In the rows, zero is written as 128.
A single turn carries every row of the set below to another of its rows. Some are shown first; where does it send the rows asked next?
Q427: [167 123 127 112 126 125 112 153 117 121 121 130 131 158 136 138 134 140
 140 145 141  95 141 113 183  94]
Q130: [139 128 110 141 108 129 141 153 119 136 132 119 104 157 135 156 140 127
 176 144 104 131 136  94 123 119]
Q617: [137 138 139 124 124 118 118 144 164 107 172 139 123 104 132 154 110 121
 173 112 154 114 137 161 134 119]
Q206: [145 140 115 111 116 128 127 165 136 142 123 149  97 172 126 156 121 106
 165 132 120  87 165  99 118 129]
Q518: [116 147 110 125 118 168 122 146 156  82 150 103 101  96 118 140  98 122
 172 128 130 118 132 128 116 111]
Q449: [156 104 104 108 110 119 145 147  97 143 135 113 162 125 135 123 115 164
 134 121 120 117 142 107 128 109]
Q738: [123  74 100 106 114 161 109 113 127 116 148 130  99 108 111  91 110 121
 111 131 131 100 131 107 139 103]
Q169: [148  89 134 124 134 116 123 166 151 108 137 143 122 137 136  81 112 126
 127 155 135  90 132  93 163 117]
Q344: [160 142 124 108  88 145 122 150 119 134 142 151 103 170 120 155 139 135
 161 121 115 105 120 127 145 117]
Q258: [159  94 117 125 127 148 112 159 156 117 150 117 126 120 135 101 101 116
 117 167 114  87 129  84 151 120]
Q563: [111 116 139 110 110 128 113 133 127 120 191 128  98 129 111 127 105 130
 173 108 146 102 174 165 109 129]
Q338: [117 144 125 127 117 125 105 134 136  87 170 108  87 127 132 129 109 138
 187 136 146 126 168 147 137 123]
Q924: [134 124 111 133 114 123 144 154 122 143 121 134 111 154 142 165 153 123
 163 129 121 126 132 103 131 114]
Q218: [ 98 131 118 121 148 121 134 166 145  77 119 134 108 132 132 125 106 113
 167 110 150 109 140 149 134 114]
Q373: [153  69 138 106 125 122 117 132 159 138 189 146 115 109 108  98  91 114
 140 141 131  87 138 106 124 117]
Q833: [156  93  97  98  96 125 154 149 110 125 135 107 147 124 133 113 126 157
 133 133 108 123 162 102 118 108]
Q957: [153 125 104 107 106 114 135 145 114 141 131 118 148 126 128 110  95 146
 136 130 121  92 187  94 100 131]
Q825: [122  92 103 119 123 161  95 110 112 131 156 122 113 110 114  99  96 128
 108 129 132  95 116 114 142 113]
Q197: [155 141 120 111  89 151 137 162 129 118 127 151 101 168 113 141 133 124
 161 124 102 103 118 116 128 117]
Q647: [ 91  90 101 114 148 130 125 136 113 119 144 117 104 132 113 140 104 107
 165  94 153 116 160 152 120 107]
Q568: [148 120 130 121 132 125 143 177 144 112 107 129 141 140 147 136 142 120
 131 153 129  91 139  97 147 102]
Q466: [110  89 120 100 125 165 134 156 132 101 181 104 105 126 100 132  99 122
 176 114 110 112 132 149 107 106]
Q878: [130 115  96 104 141 141 103 137 140  99 142 122 105 123 131 163 107 108
 164 108 153 121 147 157 160 103]
Q171: [160 118 115  77  95 133 138 162 113 124 137 131 152 141 125 107 107 158
 120 121 112  80 152 121 122 119]
Q739: [138  75 135 107 139 126 112 144 154 141 186 141 130 117 122 107  91 110
 121 139 122  72 131 119 125 130]
Q56: [183 134 129 147 106 111 112 127 126 122 144 114 127 135 129 130 118 134
 167 165 114 117 160  97 148 114]
Q382: [ 83 118 118 128 118 156 129 134 124 114 167 102  97 105 113 129 109 129
 170 117 142 118 159 133  91 116]
Q795: [133 111 123 101 142 137 127 177 165  77 164 114 104 136 121 136  92 109
 191 136 116 109 145 143 130 112]
Q362: [107 106 148 104 118 133 118 125 130 121 180 132 103 140 115 123  99 125
 169 106 152  95 169 166 100 134]
Q488: [148 155 125 122 105 129 124 153 138 151 136 149  98 157 123 155 120 121
 173 134 131  91 162  92 113 129]
Q403: [105  75 137 126 133 101 124 131 121 122 160 137 102 126 130  72 121 141
 135 143 151 103 151 107 137 119]
Q462: [164 126 114 108 115 142 120 164 146  98 120 116 118 151 130 127 122 110
 138 170 101  84 169  94 142 111]
Q468: [119  96 126 113 116 139 129 130 131 124 173 133 123 110 109 149 114 115
 158  86 143 117 131 172 121 108]
Q702: [100  98 145  96 135 142 136 147 137 108 158 135 101 146 104 113  89 120
 176 102 146  90 153 150  94 123]
Q673: [167 147 128 142  86 137 130 143 138  93 120 123 125 127 123 108 128 127
 142 159 101 102 142 100 130 116]
Q589: [176  93 121 133 118 123 102 129 152 134 151 141 131 106 133 110 110 120
 121 144 145 104 132  96 168 115]
Q407: [112  85 131  99 120 171 134 139 131 109 180 106 111 131 109 132 101 126
 170 109 120 114 123 153 105 113]
Q783: [178 152 135 134 115 122 111 133 135 138 124 140 138 123 124 140 115 136
 149 139 153  91 143  98 153 103]
Q98: [161 112 138 146 108 110 100 134 142 121 164 134 125 125 142  87 112 135
 129 162 128 100 143 105 158 137]
Q269: [100  89 132 144 133 103 118 131 114 118 159 128 112 130 131  70 106 131
 129 146 127  99 143 115 127 137]
Q525: [180 117 116  83  85 124 134 142 111 128 144 138 141 137 110 101 104 164
 140 118 121  98 162 116 127 112]
Q586: [ 95 102 136 101 140 134 139 165 135 100 154 136 105 140  99 115  91 114
 174  99 139  90 150 151 100 115]
Q444: [ 84 102 120 122 125 156 130 119 125 121 163 102  99 116 124 133 109 126
 166 113 150 121 162 135  91 119]
Q134: [147 102 110 132 135 126  98 137 129 122 123 137 123 132 137  94 105 123
 112 144 149  92 136  97 177 116]
Q983: [152 108 106  86 119 114 139 155 115 146 128 124 140 135 130 116 106 153
 137 127 143  91 189  89 118 111]
Q506: [146 115 117 137 103 144 104 134 143 108 138 124 104 114 133  80 112 131
 119 166 133 100 149  81 151 121]
Q972: [121  82 131 105 119 153 134 121 133 117 169 130 119 122 113 143 111 117
 157  90 139 119 125 171 113 111]
Q638: [ 89  85 110 116 148 142 130 125 115 122 141 111 105 134 120 133 100 111
 166 101 150 120 157 144 105 116]

Q673 -> Q462
Q362 -> Q444
Q344 -> Q488
Now these:
Q98 -> Q506
Q466 -> Q586
Q795 -> Q218
Q739 -> Q403
Q449 -> Q525

A single turn carries every row of the set below to another of its rows. Some are shown first; where does it send the rows asked next?
Q876: [143 107 138 189 113 116 156 134 126 124 138 149 166 143 123 126 105 160
 136 131 133 109 134 134 103 147 113 107  82 140 115 127]
Q650: [111 154 163 142 127  86 151 157 139 170  92 126 132 192 109 146 105 130
 141 155 121 130 129 132 113 115 141 142 119 102 119 128]
Q544: [132 147 140 150 127  91 129 156 117 150 152 111 130 149  96 133  86 119
 152 114 147  62 144 111 136 147 123 137 112 152 117 167]
Q909: [155 158 143 151 106 116 122 166 112 153  99 131 103 123 158 129 142 151
 141 116 156 115 161 129 123 128 161 145 138 108 123 150]
Q493: [152 158 131 148 113 127 149 151 155 176  89 115 130 112 163 142 129 113
 162 119 107  98 143 132 173 132 137 134 114 148 119 141]
Q91: [125 141 127 162 138 119 133 140 119 111 110 144 153 165 102 126  90 128
 117 149 138  78 137 169  91 103 140 144 115 112 120 130]
Q261: [109 117 124 134 115 116 143 107 140 132 120 141 158 171 114 130 128 150
 120 130 111 141 126 114 163 152 148 157  97 130 119 113]
Q246: [134 135 103 115 155 103 122 139 121 139 136 143 125 131 119 121 104 131
 139 173 159  77 112 118 122 160 140 127 125 138 142 107]
Q213: [148 121 132 166 130 128 128 123 120 175 107  86 117 108 142 135 105 104
 130 156 147 115 137 117 154  92 146 133 120 132 141 141]
Q181: [117 148 118 120 147  84 134 161 144 146 147 133 123 138 139 147 102 128
 146 181 133  98 109 121 125 146 111 138 134 136 165 128]
Q722: [149 109 133 180 141 128 154 144 131 137 133 141 171 147 130 123 106 148
 106 145 137 126 110 159 110 126 110 140  81 133 110 131]
Q648: [ 96 138 115 149 101 105 159 110 103 143 126 150 162 141 110 121 118 134
 100 127 115 129 147 107 144 132 149 154  88 145 135 114]
Q834: [160 149 138 134 136 115 149 161 125 179  95 118 131 103 166 112 103 137
 127 170 135 103 132  98 143  90 138 144 115 118 149 149]
Q471: [140 146 145 151 135 126 107 133 140 133 117 121 142 109 166 136 120 164
 143 143 103  94 161  89 130 120 138 119  98 137 155 177]
Q630: [ 97 151 125 173  95  98 143 110 110 154 104 145 151 162 129 135 117 133
 131 142 122 147 142 113 156 146 126 126  93 132 122 102]
Q847: [137 147 124 162 113 110 111 144 132 120 107 139 147 133 152 142 113 158
 171 140  92 105 185 101 139 134 111 134  90 125 155 147]
Q106: [138 126 154 159 131 122 168 146 135 144 152 129 173 136 104 128 107 178
 113 131 137 109 119 134 100 141 109 147  99 131 101 131]
Q392: [101 147 136 148  91 121 126 100 119 141 132 152 153 152 136 141 115 141
 132 119 141 136 106 106 142 136 128 134 116 158 120 105]
Q279: [126 115 136 163 131 131 145 136 138 124 132 131 165 125 132 109 105 144
 118 142 124 119  98 123  79 138 126 105 105 157 124 136]
Q150: [122 105 129 162 124 121 154 138 145 117 146 132 159 156 119 119 125 184
 110 123 132 135 116 142 120 135 124 137 111 142 134 136]
Q765: [121 110 118 130 141 128 143 133 149 121 116 139 146 163  98 111 112 134
 100 136 140 106 110 153 114 116 165 160 106 124 119 120]
Q54: [149 158 125 156 133 132 131 134 126 133  84 124 151 104 163 113 108 163
 154 127 105  92 170 119 162 138 134 136 100 150 138 169]
Q494: [122 143 127 118 129 121 150 151 121 115 110 141 161 156 112 124 105 103
 119 140 105  84 122 147  93 117 149 156 135 130 125 113]
Q618: [153 166 131 139 120 132 117 159 116 143 114 122 114 105 140 129 155 141
 129 109 146  70 153 125 120 123 157 130 140 127 123 123]
Q725: [126 131 115 138 134  86 135 151 120 131 161 136 123 131 141 139 115 149
 140 162 140 101 115 108 122 159 120 118 136 150 170 130]
Q114: [143 166 137 154 139 128 130 144 133 165  66 106 114 109 166 116 102 135
 129 143 143 102 131 132 153 104 152 148 122 126 129 166]
Q745: [156 132 123 172 120 119 131 162 125 166  91 118 107 125 153 126  99 122
 130 165 161 106 127 127 123  82 139 133 125 105 144 134]
Q313: [106 150 154 145 137  90 134 153 125 153 100 130 143 199 113 135 136 157
 123 135 105 156 145 131 123 128 145 147 107 126 134 137]
Q734: [165 135 116 158 115 132 140 144 118 187  89 134 133 108 174 115 106 125
 139 158 152 123 137 126 153 107 143 141 113 118 124 140]
Q662: [142 143 116 150 138 127 140 157 146 177 115  92 154 107 124 120 134 117
 172 135 102 102 173 138 144 125 116 123 111 152 132 116]
Q328: [106 170 122 163 138  90 122 150 102 160 128  94 125 144 108 109  81 115
 125 141 156  89 136 113 140 133 125 138 122 143 132 166]
Q675: [149 153 166 154 128 114 113 146 118 139 123  94 105 106 130 144 125 155
 143 116 166 101 151 124 132 125 125 163 129 111 112 134]
Q535: [116 145 112 117 147  95 111 126 126 138 136 137 123 141 126 141 114 130
 149 172 132  98 121  97 141 182 138 127 123 137 141 113]
Q266: [116 162 112 165 135  94 133 144 100 146 137 103 153 136 115 110  75 119
 138 142 128  83 150 109 152 154 104 139 106 151 127 164]
Q450: [134 145 141 133 137 101 119 137 123 118 110 125 141 101 128 121 106 148
 161 129 112  89 194 106 140 115 129 166  83 132 150 148]
Q384: [104 136 130 144 134 131 131 111 130 133 128 134 157 164  99 149  93 119
  95 148 131  92 122 146 122  94 157 166 112 126 127 139]
Q381: [128 130 133 143 150 125 126 140 141 129 112 139 164 189 107 149 114 112
 119 144 106 100 132 170 114 109 146 158 100 124 118 133]
Q529: [156 151 113 153 121 147 123 153 160 170 112 136 162 118 163 140 121 123
 176 145 109 100 158 154 144 127 112 135 101 134 118 144]
Q782: [125 126 132 165 103 101 149 127 104 149 119 160 144 159 126 124 137 146
 109 113 143 149 128 123 142 136 141 146  80 140 117 106]
Q107: [123 148 129 152 120  84 148 160 122 177 140 105 127 140 106 124  92  91
 147 128 139  85 135 104 148 153 124 129 104 152 113 150]
Q92: [105 135 138 131 133 103 165 159 162 147 116 117 148 176 117 127 121 144
 116 149 105 148 112 144 129 123 128 167 123 116 131 127]
Q572: [146 153 107 150 125 129 128 157 155 182  87 120 143 136 142 135 120 103
 170 162 104 103 152 128 148 131 116 128 105 120 116 102]
Q944: [ 99 148 155 142 135 106 157 153 152 182 122 105 147 171  95 139 133 149
 122 140 104 138 128 123 109 135 143 131 121 131 117 132]
Q442: [112 159 169 112 128  96 150 144 125 154 101 133 158 177 124 134  97 160
 144 155 111 138 114 100 123 129 130 158 133 123 125 127]
Q707: [162 156 152 147 122 128 129 158 137 134 102 131 115 110 149 136 124 157
 154  97 150  68 151 141 139 119 146 147 121 140 122 160]
Q335: [163 143 137 166 115 124 100 150 112 121 109 132 107 127 134 134 129 169
 148 115 164  87 159 117 111 135 138 131 122 107 119 129]
Q454: [137 156 133 145 131 126  92 143 137 123  97 139 139 129 153 132 123 151
 161 134 105 100 184 125 122 129 153 144 100 119 139 180]
Q138: [144 176 121 133 122 142 120 140 152 173 117 126 151 111 155 152 134 123
 159 134 116  82 145 123 168 129 113 144 114 133 112 110]

Q471 -> Q648
Q494 -> Q675
Q91 -> Q335
Now these:
Q909 -> Q722
Q107 -> Q181
Q493 -> Q92

A single turn carries every row of the set below to another of its rows. Some are shown first; where does it send the rows asked next?
Q270: [141 124 167 122 140 160  99 147 166 130  96  73 106 107 154 151 107 154
 130 120 116  96]
Q921: [104 130 139 130  98  95 124 144 153 121  99 104  84 131  96 124 100 164
 108 146 122 134]
Q901: [111 103 152 145  92 135 115  91 152 113 102 100  83 127 132 148 127 124
 141 145 124 112]
Q855: [138 121 165 113 131 160 104 137 174 125  91  76 107 110 153 150 116 139
 136 124 115  93]
Q726: [123 146 116 123 149 129 105 138 106 112 124 144 103 127 190 120 117 134
 114 126 132 130]
Q50: [130  96 174 115  87 104 124 130 103 125 117 114  97 134 155 171 147 129
 110 135 114 135]
Q404: [117 141 117 129 138 133 121 135 101  89 143 139 113 112 181 126 134 141
 126 133 118 133]
Q605: [109  97 151 155  98 135 118  94 134 113 110  95  87 132 124 148 112 128
 130 152 116 124]
Q260: [134 111 158 112 124 123 108 173 159 122 102  81 130 112 116 146 142 160
 117 140 126 157]
Q954: [136 107 173 105  86 103 127 126 122 124 112 115  94 124 154 172 167 136
 113 128 117 133]
Q45: [130 146 167  89 105 105 133 148 141 132  97 110  75 122 155 151 109 152
 104 113 103  82]
Q248: [116 137 106 146 126 146 132 127 120  88 142 140  99 102 164 119 124 163
 122 121 119 135]
Q841: [139 108 164 118 125 121 113 179 156 124 110  79 133 110 119 149 133 167
 118 132 124 150]
Q728: [111 130 144 141 107  97 125 146 150 121 105  95  89 130  96 126  94 173
 110 146 121 131]
Q711: [131 117 160 120 127 121 104 167 160 127 116  79 124 101 108 150 144 162
 116 135 123 155]
Q286: [140 110 169 115 129 168 110 150 158 128  99  76 111 108 157 154 100 147
 124 116 109  96]
Q681: [109 125 115 127 118 150  98 170 133 107 141 140 119  93 164 110 120 141
 122 108 136 141]
Q257: [138 119 162 109 118 115 107 165 167 126 105  84 121 108 118 148 155 158
 117 134 126 154]
Q326: [133  94 170 105  85 110 130 129 110 121 109 118  98 129 159 173 154 133
 114 129 116 132]
Q408: [118 131 109 144 114 136 116 156 130  99 135 147 102 103 162 108 121 173
 124 109 140 142]
Q644: [134 136 167  89 106 111 135 155 129 131  93 111  80 127 162 154 102 159
 100 113 103  88]
Q887: [124 157 120 121 136 132  97 149 106 110 129 140  98 118 191 115 121 142
 108 127 118 137]
Q843: [126 140 115 117 142 157  95 143 124 126 127 138  99 105 180 120 116 136
  94 108 124 147]
Q854: [ 99 133 145 140 101  87 117 143 150 123 112 103  86 126  93 128 103 161
 117 145 126 126]
Q20: [131 140 174  95 112 105 127 159 129 136 106 109  83 120 162 157 104 155
 107 109 107  79]
Q10: [131 102 176 110  89 111 125 125 109 127 123 114  92 119 157 178 157 135
 111 122 112 127]
Q141: [106  95 147 146  89 138 118  93 139 112 101 103  82 131 130 148 114 126
 132 147 120 118]
Q347: [105 141 143 127  97  92 124 140 164 124 103 104  80 124  96 126 107 160
 113 139 121 121]
Q713: [134 130 172  99  99 112 127 153 122 138 101 111  77 130 164 154  95 153
  97 110 102  89]
Q378: [117 122 107 142 128 136 113 155 136 108 128 148 111 109 161 109 112 161
 126 106 156 136]
Q551: [108 126 112 115 132 147 107 166 134 118 140 143 118  92 157 115 111 133
 107 101 136 140]
Q980: [122 127 103 147 133 145 132 122 125 100 135 144 100 104 160 123 126 167
 114 113 133 148]
Q549: [110 101 154 157  92 131 109  90 137 119 109 103  75 129 134 152 120 131
 134 142 124 115]
Q334: [114 145 117 121 130 161  91 153 127 116 135 134  99  98 177 111 111 134
 103 113 115 139]
Q826: [113 136 109 126 146 127 136 128 105  96 144 145 112 109 166 130 127 138
 116 127 122 132]
Q220: [138 117 162 110 136 166 110 146 165 123  89  75 111 111 153 150 103 146
 126 125 109  96]

Q549 -> Q854
Q347 -> Q257
Q921 -> Q260
Now these:
Q334 -> Q887
Q980 -> Q378
Q841 -> Q286

